which system made each run:
trace 1, K_293 (5 x 28):
[[-22 -16   3 -10  30  -7   8   0   6 -10   4 -23  -8   4  -8 -28  -2  15
  -15 -25  -9 -12   1  22   0  -6   4  -5]
 [-17 -15   3  -9  30 -11   7  -4   8 -14   3 -26  -3   6 -12 -27   1  17
  -11 -25  -7  -8   3  20   0  -7   3  -7]
 [-10 -14   6  -9  30 -11   2  -5   6 -18   2 -24   2   8 -16 -28   2  20
   -7 -23  -7   0   4  16   1  -9   5 -12]
 [ -4 -10   9  -6  29 -11   1 -10   5 -19   0 -23   6  10 -17 -25   3  14
   -3 -20  -7   3   2  11  -1 -10   3 -15]
 [  1 -10  13  -6  26  -8   1 -11   2 -21   0 -19   8   9 -20 -24   4  10
    1 -19  -8   3  -3   8  -4 -11   2 -18]]
trace 2, K_500 (5 x 28):
[[-50 -24 -11 -21  32 -11  13  11  13  -1  11 -28 -27  -5   7 -35  -8  29
  -35 -30  -7 -25  12  40   9   4   9  12]
 [-46 -28   5 -16  33   1  18  11   2  -1   5 -23 -30  -7  -4 -38  -7  13
  -31 -36 -15 -39  -8  37  -2  -2   5  -1]
 [-34 -26  18  -7  30  11  22   5  -5  -3   0 -16 -23  -5 -15 -36  -5  -2
  -19 -35 -18 -42 -28  28 -10  -8   3 -15]
 [-16 -22  30   5  26  17  19  -1 -13  -9  -8  -9 -15  -1 -26 -27  -3 -14
   -1 -32 -22 -35 -41  17 -17 -13   1 -25]
 [  4 -14  37  10  19  17  14 -11 -18 -15 -10  -3  -1   5 -30 -17   0 -22
   12 -23 -22 -22 -43   3 -20 -17   1 -31]]
trace 3, K_310 (5 x 28):
[[ 12  16  -9  15 -49  18  -9   4  -9  24   0  38  -5 -25  22  35  -4 -32
    3  39   7  -4  -5 -20  -3  18 -10  18]
 [ 31  23  -5  18 -45  13 -13  -3 -12  15  -3  35  10 -13  13  38   1 -30
   17  41   8  14  -2 -30  -3  11  -8  11]
 [ 43  27   2  18 -36   8 -14 -11 -12   2  -6  27  22   0   2  36   6 -23
   27  34  11  25   1 -38  -3   0  -4  -2]
 [ 45  24  11  16 -18   2 -15 -15  -8 -11 -10  13  31  13 -11  23  10 -13
   31  22   9  32   0 -33  -2  -8  -5 -13]
 [ 40  11  17  10   6  -6 -15 -18  -3 -20  -7  -6  32  17 -25   4   8  -2
   25   6   1  33   1 -20  -4 -13  -4 -21]]
trace 4, K_200 (5 x 28):
[[ -6   5  -8   7 -30  12   2   6  -9  15   3  21 -12 -22  18  16  -3 -17
   -8  21   3 -14  -4  -6  -1  13  -3  15]
 [ -2  10 -14   4 -30   5  -4   6  -4  15   4  20  -8 -19  21  18  -3 -11
   -7  24   9  -5   7 -10   4  14  -4  18]
 [ -2  13 -21   2 -28  -2  -6   6   0  13   4  14  -7 -13  20  18  -1  -3
   -8  23  13   1  16 -13  11  14  -2  20]
 [ -4  10 -22  -3 -22  -6  -8   5   5  12   8   8  -3  -8  19  13  -2   7
   -9  19  12   5  23  -9  12  12  -2  20]
 [-10   4 -22  -7 -11 -12  -8   4   8   7   7  -3  -3  -6  15   4   0  15
  -14  11  11   6  28  -1  13  10  -2  18]]
trace 5, K_716 (5 x 28):
[[ 33  28  -9  12 -37   2 -18  -6  -6   5  -3  24  18  -3  11  36   5 -12
   19  37  15  28  13 -32   5   6  -4   8]
 [ 18  25 -20   8 -42   0 -15   1  -4  14   3  26   7 -11  23  34   1  -9
    7  40  17  22  19 -26   9  14  -4  20]
 [  1  16 -25   1 -39   0  -9   6   0  19   6  22  -4 -18  32  25  -3  -5
   -8  33  16   4  23 -16  12  19  -4  28]
 [-19   6 -25  -3 -30   3  -2  12   0  22   8  13 -16 -21  31  16  -6   0
  -19  22  11  -8  18  -2  10  19  -1  29]
 [-33  -4 -20  -6 -13   1   8  14   2  16  10   6 -28 -21  30   1  -7   2
  -25   7   3 -22   9  13   8  14   4  27]]

runs to name:
trace 6 (3 x 28):
[[ -5  10 -20   0 -30   2  -5   7  -2  18   5  17 -11 -18  26  18  -3  -6
  -11  23  11  -4  14 -10   8  15  -2  21]
 [-22   1 -18  -2 -20   4   3   9  -1  15   8  10 -20 -19  25   7  -5  -3
  -18  13   7 -15   8   4   7  13   1  21]
 [-30  -7 -13  -6  -6   5  12  10  -1   8   4   3 -25 -18  19  -3  -5  -1
  -21  -1   1 -24   1  14   2   9   7  16]]
 : K_716
trace 7 (3 x 28):
[[ 43  24   7  20 -33  11 -13 -10 -14   2  -7  28  21  -1  -3  32   6 -27
   27  32   9  20  -7 -35  -5   0  -5  -5]
 [ 32  25  -5  15 -43  10 -14  -5 -12  10  -5  32  13  -9  12  38   3 -26
   17  40  10  18   1 -31   0   8  -7   8]
 [ 17  22 -15  11 -48   8 -12   3  -7  19   2  32   2 -18  22  36  -1 -20
    6  40  12   8   8 -26   2  18  -7  20]]
 : K_716
trace 8 (3 x 28):
[[ 16  18 -13   7 -35   0 -11  -1  -3  10   2  21   5  -8  16  26   3 -10
    7  31  13  13  15 -24   6  11  -4  13]
 [ 13  18 -19   1 -24  -8 -14  -1   3   6   3  11  10  -2  15  20   2   6
    3  24  15  20  26 -20  10  11  -2  15]
 [  7  11 -19  -6  -8 -16 -16   0  10   1   5  -5  10   4   9   7   0  18
   -4  14  13  23  34 -11  13   7  -3  14]]
 : K_200
trace 9 (3 x 28):
[[-27  -9 -19 -19  22 -19   0   5  16  -5  10 -24 -10  -1   9 -21  -2  34
  -24 -14   4   0  28  20  14   4   5  14]
 [-12  -2 -16 -17  22 -25  -9  -2  16 -10   7 -26   4   9   0 -20   2  36
  -16 -10   7  14  35   9  17  -1   4   6]
 [  5   3  -9 -11  19 -25 -12  -8  13 -16   5 -25  16  16  -9 -15   3  32
   -2  -9   8  26  33  -2  12  -5   2  -2]]
 : K_293
trace 10 (3 x 28):
[[-16 -18   5 -11  34  -9   5  -2   7 -16   3 -26  -5   6 -11 -32   0  21
  -12 -27  -8  -7   4  20   2 -10   5  -9]
 [-10 -11   5 -10  33 -13   4  -7   7 -20   4 -26   3  10 -15 -29   1  20
   -8 -26  -7  -1   6  14   1  -9   3 -13]
 [ -4 -11   8  -8  31 -12   3 -11   5 -21   1 -25   7  11 -19 -28   2  18
   -3 -23  -6   3   5  12  -1 -12   3 -15]]
 : K_293
